Points on a landscape with several valleys, each with its height.
(273) (h) 68: -.09  .01  -.04  -.28  .01  .03  .22  -.13  .10  -.02  -.01  .18  .10  -.09  -.05  .00
(419) (h) 70: .19  -.05  .05  .40  .01  -.05  -.24  .27  -.21  .10  -.04  -.27  -.27  -.04  .14  .08
(156) (h) 86: -.26  -.01  -.04  -.43  -.04  .02  .34  -.27  .16  -.04  .06  .36  .23  -.01  -.11  .02
(572) (h) 16: .00  .00  -.10  .01  -.15  -.01  -.15  .03  -.05  .09  -.12  -.08  .04  -.35  .11  -.07
(658) (h) 37: .15  -.04  .00  .21  .03  .04  -.15  .19  -.09  .06  -.03  -.19  -.20  -.11  .07  -.01
(337) (h) 36: -.15  .00  -.16  -.30  -.25  .02  .03  -.14  .03  .12  -.05  .24  .23  -.41  .07  -.08
(122) (h) 89: -.27  .01  -.07  -.45  -.09  .03  .34  -.27  .14  -.03  .04  .41  .29  -.04  -.08  -.01
(174) (h) 93: -.21  .04  .19  -.32  .26  .07  .53  -.28  .20  -.21  .13  .26  .17  .55  -.29  .12
(203) (h) 97: .17  .12  .22  .05  .37  .07  .09  -.02  .12  -.36  .02  .05  -.04  .70  -.25  .01
(237) (h) 32: .05  -.05  -.09  .34  -.18  -.11  -.38  .18  -.21  .14  -.09  -.24  -.07  -.29  .25  -.08
(606) (h) 5: .02  -.02  -.12  .17  -.19  -.08  -.30  .11  -.14  .16  -.10  -.19  .00  -.36  .19  -.11
(44) (h) 80: .31  .08  .15  .24  .25  .09  -.05  .14  .11  -.22  .01  -.17  -.20  .53  -.20  -.11
(74) (h) 34: .13  -.03  -.01  .27  -.05  -.02  -.18  .21  -.15  .09  -.07  -.22  -.18  -.15  .17  .01
(582) (h) 88: .17  -.06  .02  .49  -.02  -.14  -.39  .32  -.26  .16  -.04  -.29  -.30  -.11  .18  .14
(581) (h) 97: .20  -.03  .11  .55  .08  -.14  -.37  .33  -.27  .11  .00  -.34  -.35  -.05  .10  .19
(136) (h) 9: -.10  -.02  -.12  -.31  -.16  .04  .09  -.12  .05  .09  -.04  .19  .18  -.29  .02  -.06
(255) (h) 95: .13  .10  .21  -.03  .34  .04  .16  -.05  .11  -.36  .04  .10  -.01  .67  -.25  .03
(725) (h) 62: -.12  -.02  -.20  -.06  -.27  -.03  -.20  -.05  -.02  .26  -.04  -.07  .15  -.53  .17  -.11
(469) (h) 78: .31  .00  .14  .34  .14  .04  -.15  .23  -.02  -.06  -.01  -.23  -.28  .23  -.03  -.01
(435) (h) 96: -.06  .06  .28  -.16  .33  .03  .36  -.19  .10  -.35  .07  .22  .13  .70  -.30  .11
(602) (h) 96: -.42  -.05  -.09  -.55  -.16  -.01  .35  -.33  .06  .04  .04  .53  .34  -.09  -.08  -.03
(132) (h) 81: -.09  .06  -.01  -.29  .08  .04  .33  -.16  .19  -.07  .06  .19  .12  .08  -.10  .05
(695) (h) 99: .23  -.06  .10  .58  .07  -.10  -.38  .35  -.26  .13  .00  -.33  -.35  -.03  .12  .24
(484) (h) 94: -.37  .03  .06  -.47  .14  .11  .58  -.36  .25  -.12  .16  .31  .23  .37  -.26  .10
(305) (h) 97: -.43  -.05  -.04  -.58  -.11  .03  .41  -.41  .13  -.04  .13  .49  .34  .06  -.14  -.04
(532) (h) 29: -.06  -.01  -.16  -.03  -.25  -.03  -.22  -.03  -.05  .17  -.06  -.07  .12  -.43  .16  -.09
(301) (h) 40: -.10  -.02  -.19  .15  -.31  -.11  -.34  .06  -.13  .25  -.10  -.22  .12  -.49  .25  -.14
(402) (h) 0: -.11  -.03  -.16  -.26  -.19  .03  .05  -.13  .01  .13  -.05  .20  .17  -.36  .05  -.04
(505) (h) 39: -.13  -.01  -.19  .04  -.28  -.08  -.28  .01  -.05  .23  -.04  -.18  .10  -.48  .23  -.12
(340) (h) 38: -.07  -.05  -.18  -.18  -.26  .01  -.10  -.09  -.03  .17  -.06  .05  .16  -.43  .12  -.08
(645) (h) 63: -.14  -.04  -.22  -.05  -.31  -.05  -.23  -.04  -.06  .26  -.03  -.09  .15  -.52  .22  -.10
(119) (h) 96: -.32  -.07  -.07  -.54  -.18  -.02  .31  -.34  .09  .04  .03  .54  .33  -.16  -.07  -.01
(85) (h) 44: .31  .04  .13  .24  .22  .05  -.05  .15  .08  -.18  .03  -.19  -.24  .38  -.12  -.05
(617) (h) 41: -.08  -.01  -.18  -.04  -.25  -.05  -.20  .00  -.04  .20  -.08  -.10  .13  -.49  .19  -.11
(76) (h) 72: .16  -.05  .00  .43  -.02  -.11  -.32  .27  -.24  .11  -.04  -.30  -.26  -.10  .18  .10
(368) (h) 89: -.26  .05  .02  -.39  .10  .03  .45  -.22  .22  -.11  .12  .26  .17  .20  -.17  .06
(180) (h) 14: .09  -.03  -.10  .22  -.08  -.03  -.23  .15  -.12  .11  -.08  -.19  -.09  -.25  .15  -.04
(357) (h) 85: .20  .02  .11  .05  .21  .08  .13  .06  .11  -.23  .04  -.05  -.12  .36  -.12  -.01
(296) (h) 92: .19  .10  .18  .06  .31  .07  .08  .02  .12  -.33  .04  -.01  -.09  .58  -.19  -.02
(413) (h) 64: .21  -.02  .02  .33  .06  .01  -.18  .24  -.13  .04  -.05  -.23  -.26  .00  .07  .03
(354) (h) 8: -.04  -.03  -.12  .12  -.21  -.05  -.25  .05  -.11  .19  -.10  -.15  .02  -.40  .20  -.09
(613) (h) 89: .21  .08  .18  .05  .27  .08  .10  .03  .12  -.29  .04  -.05  -.08  .52  -.17  .00
(520) (h) 38: -.18  -.03  -.13  -.35  -.18  .01  .15  -.17  .07  .08  -.03  .35  .25  -.31  .01  -.01
(557) (h) 22: .04  -.03  -.12  .30  -.19  -.14  -.40  .14  -.20  .16  -.08  -.22  -.04  -.35  .24  -.07
(92) (h) 87: -.11  .03  .08  -.25  .18  .04  .38  -.16  .19  -.15  .09  .17  .08  .33  -.17  .08
(383) (h) 92: .25  .12  .20  .10  .35  .07  .03  .06  .14  -.32  .01  -.06  -.13  .62  -.22  -.03
(254) (h) 87: -.20  .03  .00  -.40  .06  .07  .43  -.23  .21  -.06  .10  .28  .20  .11  -.17  .07
(287) (h) 23: -.01  -.01  -.10  -.04  -.14  .01  -.10  .05  -.01  .11  -.08  -.06  .04  -.33  .10  -.08
(377) (h) 62: .20  -.05  .06  .37  .02  -.01  -.26  .26  -.19  .10  -.03  -.25  -.25  -.07  .12  .05
(370) (h) 92: .26  -.02  .11  .50  .07  -.06  -.27  .30  -.15  .09  .01  -.33  -.35  .03  .07  .13
(363) (h) 89: .18  -.05  .04  .49  .03  -.09  -.34  .32  -.27  .11  .00  -.29  -.32  -.06  .16  .17
(63) (h) 85: .25  -.05  .09  .46  .09  -.04  -.24  .26  -.18  .07  -.03  -.31  -.31  .03  .10  .11
(173) (h) 97: -.49  -.03  .05  -.55  .08  .05  .55  -.44  .20  -.11  .19  .36  .31  .31  -.23  .03
(333) (h) 90: .21  .09  .16  .05  .31  .09  .08  .04  .11  -.30  .02  -.05  -.10  .57  -.17  -.03
(629) (h) 95: -.32  -.05  -.11  -.54  -.19  .00  .28  -.33  .06  .04  .02  .52  .35  -.19  -.06  .01
(213) (h) 85: .29  -.01  .08  .40  .12  .01  -.15  .25  -.09  -.01  -.03  -.26  -.35  .10  .01  .03
(371) (h) 64: .35  .05  .14  .31  .20  .08  -.09  .16  .09  -.19  .01  -.23  -.26  .38  -.13  -.07
(493) (h) 94: -.37  -.01  -.06  -.53  -.07  -.01  .39  -.34  .16  -.04  .13  .43  .30  .03  -.14  -.01
(187) (h) 92: .26  .11  .21  .12  .29  .09  .00  .06  .12  -.29  .01  -.08  -.13  .58  -.22  -.05
(28) (h) 91: -.30  .06  .02  -.40  .11  .02  .50  -.29  .23  -.10  .15  .31  .21  .28  -.21  .08
(480) (h) 23: -.08  -.03  -.16  -.18  -.23  .02  -.07  -.09  -.03  .15  -.07  .05  .14  -.44  .11  -.08
(596) (h) 4: .03  -.01  -.11  .15  -.18  -.07  -.28  .13  -.11  .15  -.08  -.20  -.02  -.36  .19  -.06
(329) (h) 54: .17  -.04  .02  .35  .02  -.02  -.23  .25  -.18  .09  -.05  -.25  -.24  -.10  .16  .06
Which row is at the bottom of the valley that each row below runs down into?
(370) -> (596)
(371) -> (85)
(254) -> (402)
(337) -> (402)
(63) -> (596)
(368) -> (402)
(44) -> (85)
(413) -> (596)
